122,83,76,118,122,117,122,120,82,80,86,78,82,117,80
105,63,91,104,103,127,116,103,60,94,59,97,61,145,54
87,65,113,91,87,132,99,86,63,108,61,113,64,134,66
128,92,73,127,129,112,113,132,91,74,89,67,93,112,91
68,86,133,70,66,108,87,66,90,134,88,131,82,119,88
44,97,159,65,44,103,83,41,92,154,98,157,96,103,91
:
105,63,91,104,103,127,116,103,60,94,59,97,61,145,54
87,65,113,91,87,132,99,86,63,108,61,113,64,134,66
122,83,76,118,122,117,122,120,82,80,86,78,82,117,80
68,86,133,70,66,108,87,66,90,134,88,131,82,119,88
128,92,73,127,129,112,113,132,91,74,89,67,93,112,91
44,97,159,65,44,103,83,41,92,154,98,157,96,103,91

123,118,79,96,90,123,127,97,97,84,113,108,104,94,106
44,94,79,79,114,89,107,115,129,86,110,94,94,84,79
108,113,97,115,101,88,110,95,104,105,116,94,74,85,83
101,105,103,106,80,95,100,118,132,111,90,63,106,91,97
:
44,94,79,79,114,89,107,115,129,86,110,94,94,84,79
101,105,103,106,80,95,100,118,132,111,90,63,106,91,97
108,113,97,115,101,88,110,95,104,105,116,94,74,85,83
123,118,79,96,90,123,127,97,97,84,113,108,104,94,106

130,123,26,81,76,111,44,112,89
137,121,37,87,87,110,45,142,90
:
137,121,37,87,87,110,45,142,90
130,123,26,81,76,111,44,112,89

102,141,95,101,92,81,120,107
148,119,121,84,70,100,44,89
87,120,142,95,88,69,89,108
84,112,160,155,133,104,38,103
87,133,77,86,134,92,130,87
106,97,69,67,102,106,74,71
162,106,113,96,75,86,58,103
81,109,124,131,132,87,52,122
96,93,122,129,90,80,74,107
106,77,84,97,128,99,71,119
106,78,158,104,80,94,84,112
:
106,77,84,97,128,99,71,119
106,78,158,104,80,94,84,112
96,93,122,129,90,80,74,107
106,97,69,67,102,106,74,71
162,106,113,96,75,86,58,103
81,109,124,131,132,87,52,122
84,112,160,155,133,104,38,103
148,119,121,84,70,100,44,89
87,120,142,95,88,69,89,108
87,133,77,86,134,92,130,87
102,141,95,101,92,81,120,107

27,112,153,35,110,108,90
72,90,151,80,88,84,81
99,154,97,101,152,160,113
81,55,113,81,52,42,78
28,99,141,34,95,95,84
39,107,147,44,108,103,86
86,48,113,81,48,37,81
67,129,126,72,127,128,100
103,152,88,103,150,152,117
:
86,48,113,81,48,37,81
81,55,113,81,52,42,78
72,90,151,80,88,84,81
28,99,141,34,95,95,84
39,107,147,44,108,103,86
27,112,153,35,110,108,90
67,129,126,72,127,128,100
103,152,88,103,150,152,117
99,154,97,101,152,160,113

174,107,49,96,102,108,137,114,109,37
106,118,98,79,125,128,106,118,126,91
110,47,96,154,66,50,106,85,51,95
:
110,47,96,154,66,50,106,85,51,95
174,107,49,96,102,108,137,114,109,37
106,118,98,79,125,128,106,118,126,91

134,127,105
135,173,161
126,165,159
137,125,101
99,134,144
:
137,125,101
134,127,105
99,134,144
126,165,159
135,173,161
